Here are some points, each followed by its number:
[-0.3  1.1 -1.0 -1.2 -1.6 -0.7  0.8  2.1] 0
[ 1.1 -0.6  1.3  0.0  0.5 -0.7 -1.5 -2.2] 1
[-1.2  2.0 -1.5 -1.0 -3.1 -0.2  1.8  3.1] 2
[ 0.2 -1.1  0.4  0.9  0.2  0.3 -0.1 -1.0] 3
[-0.1 -0.1 -0.3 -0.7  0.4 -0.9  0.1  0.5] 4
[-1.1  2.5 -0.7 -0.8 -3.4 -0.3  0.8  2.8] 5
[ 0.9  1.2  0.9 -0.5 -1.0 -0.9 -1.3 -0.5] 6
[-1.1  0.8 -1.1 -0.1 -2.2 -0.3  1.0  2.1] 7
[-1.4  1.6 -1.7  0.1 -3.4 -0.2  1.8  2.6] 8
[-0.9  1.5 -0.8  0.1 -2.6 -0.2  0.8  1.5] 9
[-1.9  1.3 -2.8 -0.3 -3.0  0.6  2.8  4.5] 10
[-0.3 -2.4  0.3  0.7  2.8  0.6 -0.3 -0.9] 11
[-0.6  0.9 -1.4 -0.1 -1.8  0.2  1.1  2.2] 12
[-1.4 -0.5 -1.7  0.2 -0.7  0.4  1.9  2.2] 13
[-0.7 -0.7 -0.2  0.8  0.3  0.5  0.5  0.0] 14
[ 1.0 -0.1  1.4 -0.5  1.7 -0.3 -2.0 -2.0] 15
[ 0.4  1.0  0.7 -0.4 -0.3 -0.6 -0.7 -0.1] 16
[ 0.2 -1.3  0.5  0.6  1.1  0.8 -0.3 -1.4] 17
[ 0.0  0.9  0.3 -0.2 -0.9 -0.6 -0.5  0.1] 18
[ 0.2 -1.7 -0.3  0.6  1.8  0.6  0.4 -0.4] 19
[ 0.4 -0.1  0.7 -0.6  0.2 -0.4 -1.2 -1.1] 20
[ 0.1 -1.6  0.7  0.9  1.8  0.4 -0.4 -2.1] 21
New points follow, each followed by the numbers of its two nearest points above by angle, seen from the average point of the numbered points, nearest first.
[-0.8 -1.1 -0.9 -0.4  1.1  0.9  1.3  0.8] 19 14
[-0.1  1.9  0.0 -1.1 -2.5 -0.6 -0.3  1.1] 5 9
[ 0.2  2.4  0.7 -0.6 -2.5 -0.9 -0.7  0.3] 18 6
[-1.9 -0.5 -1.9  0.0 -1.0  0.6  1.9  2.9] 13 10
[ 0.5  0.5  0.4 -0.2 -0.6 -0.6 -0.8 -0.2] 6 16
[-0.3  1.0 -0.3  0.5 -1.6  0.2  0.5  0.7] 9 8
[-0.7 -0.4 -0.8 -0.2  0.4  0.4  1.1  1.5] 13 19
[-1.1 -0.4 -1.1  0.8 -0.3  0.1  1.3  1.3] 13 10
[-0.6 -1.3 -0.3  1.5  0.7  0.5  0.2 -0.9] 14 3
[-1.0  0.3 -1.2  0.0 -1.6  0.1  1.1  2.0] 10 12
[ 0.5 -0.2  0.6  0.2  0.4 -0.2 -0.7 -1.2] 1 15
[-0.3 -0.8 -0.4  0.1  0.7  0.2  0.7  0.1] 19 11
[ 0.2 -2.0 -0.3  0.2  2.5  0.7  0.5 -0.2] 19 11
[ 0.1 -2.5 -0.8  0.3  3.3  1.2  1.0 -0.2] 19 11
[ 0.1  1.8  0.5 -0.2 -1.8 -0.8 -0.5  0.1] 18 6
[ 0.8  0.1  1.0 -0.3  1.1 -0.1 -1.4 -1.7] 15 20
[ 0.7 -0.1  0.4 -1.2  1.3 -0.1 -0.8 -0.7] 15 20
[-0.3 -0.8 -0.9 -0.9  1.2  0.4  1.5  1.9] 13 19
[-1.2  0.8 -2.0 -0.2 -2.2  0.4  2.1  3.4] 10 12
[ 0.5  2.1  0.6 -1.0 -2.0 -1.0 -1.1  0.3] 18 6
[ 1.2 -0.8  1.4 -0.6  2.9  0.4 -1.5 -2.0] 15 20
[-0.7  1.1 -1.1 -0.6 -1.8 -0.2  0.9  1.8] 2 7
[-0.2  0.4  0.1  0.4 -0.7  0.0  0.0 -0.2] 1 3
[-0.4  0.7 -0.4  0.1 -1.1  0.1 -0.1  0.3] 9 18
[ 0.6  0.1  0.3 -0.5  0.6  0.0 -0.8 -0.5] 15 20
[ 0.4  0.1  0.7 -0.6  0.5  0.0 -0.6 -0.5] 15 20
[ 0.0 -2.5 -0.2  0.5  3.2  1.0  0.7 -0.4] 19 11
[-0.5  0.4 -1.1 -1.0 -0.3 -0.4  0.4  1.5] 0 10
[ 0.1  1.1 -0.7 -0.9 -1.0 -0.6 -0.1  1.2] 0 5
[ 0.1  1.7  0.0 -0.5 -2.0 -0.9 -0.3  0.3] 18 6
